which system made each run:
(in the rows, 128 means zero)
Dep, run 1 (7 x 32):
[[140  76 191  97 145 142  95 140 116 133 157 121 122 127 177 155  94  84
  140 115 124 104 118  79 111 132 188 106 117  87 106 131]
 [140  77 192  95 162 142  99 146 120 128 155 137 121 139 180 150 104  83
  133 110 118 115 113  65 117 135 189 101 128  90 104 129]
 [138  81 189  98 184 139 103 142 126 120 161 149 112 143 183 149 115  90
  134 104 117 119 114  55 125 140 190 100 139  98 109 132]
 [137  91 198 102 196 135 104 140 135 113 167 157 110 145 182 139 132  95
  125 102 118 129 114  46 128 152 183 101 148 107 108 131]
 [130  90 187 105 207 137 112 137 149 106 161 169 110 151 172 133 150 100
  123  99 117 133 111  44 131 160 177 104 154 121 112 129]
 [130  98 177 115 207 129 115 132 157 107 160 177 109 148 157 121 162 115
  117 103 118 138 113  37 131 167 172 110 159 130 113 121]
 [126 108 173 120 201 127 122 134 162 105 154 170 112 156 142 122 179 119
  119 104 121 138 112  52 133 171 154 116 168 139 118 124]]
lemip, run 2 (7 x 32):
[[111 168 117 137  91  87 166 122 146 115  99  73 105 133  56 111 127 126
  156 139 130 120 146 183 108 101  81 168 127 182 127  98]
 [108 150 131 137  91  79 157 124 156 120  97  70 105 126  50 119 132 123
  157 136 132 118 140 174 102 104  90 174 129 178 117  93]
 [105 145 141 126  99  73 152 128 160 122 107  62 105 135  48 128 134 122
  155 127 125 108 141 163  96 107  97 173 129 182 109  94]
 [ 99 133 151 122  97  71 145 137 165 121 112  59 109 132  49 132 138 117
  158 129 120 102 129 150  86 111 110 171 125 169 103  92]
 [106 120 163 120 100  72 137 134 160 124 123  68 111 135  54 138 136 114
  159 127 122  96 130 133  78 116 115 178 127 161  95  90]
 [104 105 177 111 113  73 124 139 163 125 134  67 113 139  59 138 137 103
  152 123 117  94 126 122  86 117 131 168 122 152  89  93]
 [109  93 184 107 124  80 116 143 168 126 136  71 113 137  70 137 140  97
  153 121 109  88 121 103  80 124 147 156 127 145  89  95]]
fela, run 3 (7 x 32):
[[108 114 139 125  77  74 120 127 159 140 114  59 130 123  43 142 139 129
  155 135 119  89 122 151  79 120 114 174 113 154  99  97]
 [101 119 153 121  90  75 127 136 158 134 117  53 120 129  50 140 130 117
  152 127 115  89 131 139  76 108 115 172 114 153  98  94]
 [103 119 168 112 102  68 134 133 158 119 121  60 109 133  57 135 128 108
  160 122 118  98 129 138  85 111 122 173 125 158  95  90]
 [101 122 175 110 121  70 141 139 154 114 125  63  98 139  72 131 121  97
  161 120 124 104 133 133  90 104 119 164 130 163 100  93]
 [105 125 181 106 130  77 151 146 157  99 126  69  84 140  87 127 117  89
  158 114 128 114 132 126  94 107 128 160 144 172 104  91]
 [109 140 186 103 149  83 158 143 149  94 127  78  70 149  97 119 112  81
  157 110 131 125 134 127 104 102 128 153 147 175 109  93]
 [110 142 184 105 164  86 161 136 142  87 127  91  67 156 122 116 110  80
  153 106 138 134 142 117 118  99 132 140 153 176 116  93]]
Dep, run 4 (7 x 32):
[[131 118 144 106  72 113 122 133  94 149 112  63 126 105 114 157  63  97
  156 140 121  93 144 175  94  80 137 139  91 116 102 120]
 [135 120 153  99  84 124 129 135  88 140 121  67 117 112 138 152  48  80
  155 137 118 101 150 167  98  74 146 126  94 106 112 124]
 [140 120 156  99 104 131 125 136  82 136 131  81 108 118 159 153  44  67
  151 130 124 105 147 150 109  81 159 121 104 102 117 125]
 [140 120 168  96 126 143 129 139  87 129 134  98  98 126 179 144  47  69
  147 129 126 118 147 134 117  88 164 110 113 100 118 128]
 [147 123 166  99 147 157 133 134  87 124 135 119  97 123 199 144  51  69
  141 122 125 127 145 120 127  95 170  96 120 100 128 136]
 [156 117 168  97 170 158 128 131  86 117 143 148  98 133 212 137  71  77
  133 117 133 140 138  99 140 113 175  87 128  99 126 144]
 [150 114 165 109 181 164 131 131  94 111 151 168  99 139 219 131  87  84
  133 116 131 146 135  86 150 130 176  83 143 103 131 144]]
lemip, run 5 (7 x 32):
[[130 138 165 122 210 141 148 129 137  87 144 181  85 157 187 107 137 105
  125 107 135 162 125  78 158 144 148  99 171 147 144 127]
 [135 147 159 118 207 149 152 130 127  89 140 179  84 153 188 110 125 101
  127 110 137 163 131  91 163 138 143  98 169 145 147 135]
 [135 156 157 122 198 144 164 121 124  88 139 177  81 153 193 104 117 104
  129 106 140 168 138 102 162 133 139  97 169 146 151 132]
 [136 163 148 123 195 149 162 123 115  90 128 170  75 149 195 103 109  98
  135 111 144 169 137 111 167 122 136 102 167 144 153 138]
 [138 171 139 123 185 150 172 124 107  86 127 163  68 149 198 104 101  97
  135 114 144 170 143 126 167 116 131  99 167 144 155 138]
 [138 178 138 121 179 152 170 122 103  87 124 158  77 146 190 102  91  96
  134 118 151 171 153 143 164 108 117  99 164 150 157 133]
 [141 185 127 127 168 151 178 118 100  92 118 147  79 142 185 107  84  99
  138 120 149 172 151 154 165 102 119 105 155 153 161 134]]
fela, run 6 (7 x 32):
[[148 120 175  98 180 152 133 136  89 111 149 156  91 137 210 131  79  74
  134 111 125 144 139  93 141 113 176  81 143 108 130 135]
 [151 119 169 106 187 164 121 131 101 110 153 170 102 140 218 131  93  85
  127 113 127 147 132  85 148 127 177  82 141 106 130 146]
 [154 115 153 115 189 169 117 122 102 115 151 186 107 141 218 132 105  99
  122 116 127 146 131  78 153 143 172  82 146  98 136 150]
 [156 115 148 123 189 179 120 121 108 117 154 199 120 136 215 126 118 110
  117 123 126 154 126  79 166 153 170  79 144  97 139 148]
 [153 118 131 130 186 181 115 116 112 127 150 204 128 133 213 125 133 123
  111 123 127 155 128  79 166 162 162  76 140 100 142 153]
 [154 120 118 136 179 183 119 111 117 135 142 207 138 129 205 130 143 135
  103 125 130 154 125  84 171 169 153  81 137  98 146 153]
 [158 124 102 146 168 185 115 108 120 137 138 210 149 129 189 123 150 151
  104 128 126 153 125  91 167 168 143  83 134  99 147 158]]

runs to name:
run 7 (4 x 32):
[[157 112 111 127  89 169 105 120  85 164 122 135 157 101 180 159  73 120
  136 147 122 113 132 152 130 115 153 101  93  70 129 155]
 [155 100 120 125 104 174 108 121  81 164 136 149 157 102 189 155  75 117
  135 143 121 116 132 135 132 125 161  94  98  68 132 160]
 [156  94 127 131 119 173  97 125  94 161 141 160 156 112 195 159  88 121
  131 135 116 113 122 116 133 137 175  92 103  63 131 162]
 [157  92 133 123 132 177  94 123 104 159 148 175 157 113 198 158  99 121
  121 131 119 121 118  94 136 147 174  90 108  65 128 158]]
 => Dep
run 8 (4 x 32):
[[154 106 160 107 157 172 116 132  92 129 150 157 120 127 210 146  80  88
  129 118 128 129 133  99 138 123 181  84 124  81 126 150]
 [155 114 144 114 151 175 116 124  83 135 141 161 119 125 214 143  75  95
  127 128 125 135 133 111 143 120 173  76 125  82 134 155]
 [159 124 131 119 143 178 123 124  78 134 135 162 126 118 214 142  75  98
  125 129 126 141 137 119 155 116 166  81 121  80 142 158]
 [163 130 123 121 137 182 128 123  78 137 132 171 133 117 213 135  74 104
  129 130 129 141 142 134 149 116 150  82 116  86 147 164]]
 => lemip
run 9 (4 x 32):
[[140 193 106 146 162 148 184 106 113  92 107 164  89 142 160  91 119 126
  130 129 141 176 149 161 174 114  96 108 166 169 162 137]
 [141 200 109 140 154 142 189 108 113  93 104 148  85 140 147  96 116 121
  138 129 145 174 152 176 165 110  89 113 159 166 159 130]
 [132 198 102 136 143 130 187 115 114  92 100 134  87 137 135  94 107 123
  141 129 143 170 153 182 159 105  90 119 156 174 164 130]
 [129 197 107 139 132 127 192 114 116  99  97 124  82 132 123  98 104 120
  143 135 139 163 162 190 149  98  86 135 150 179 153 117]]
 => lemip
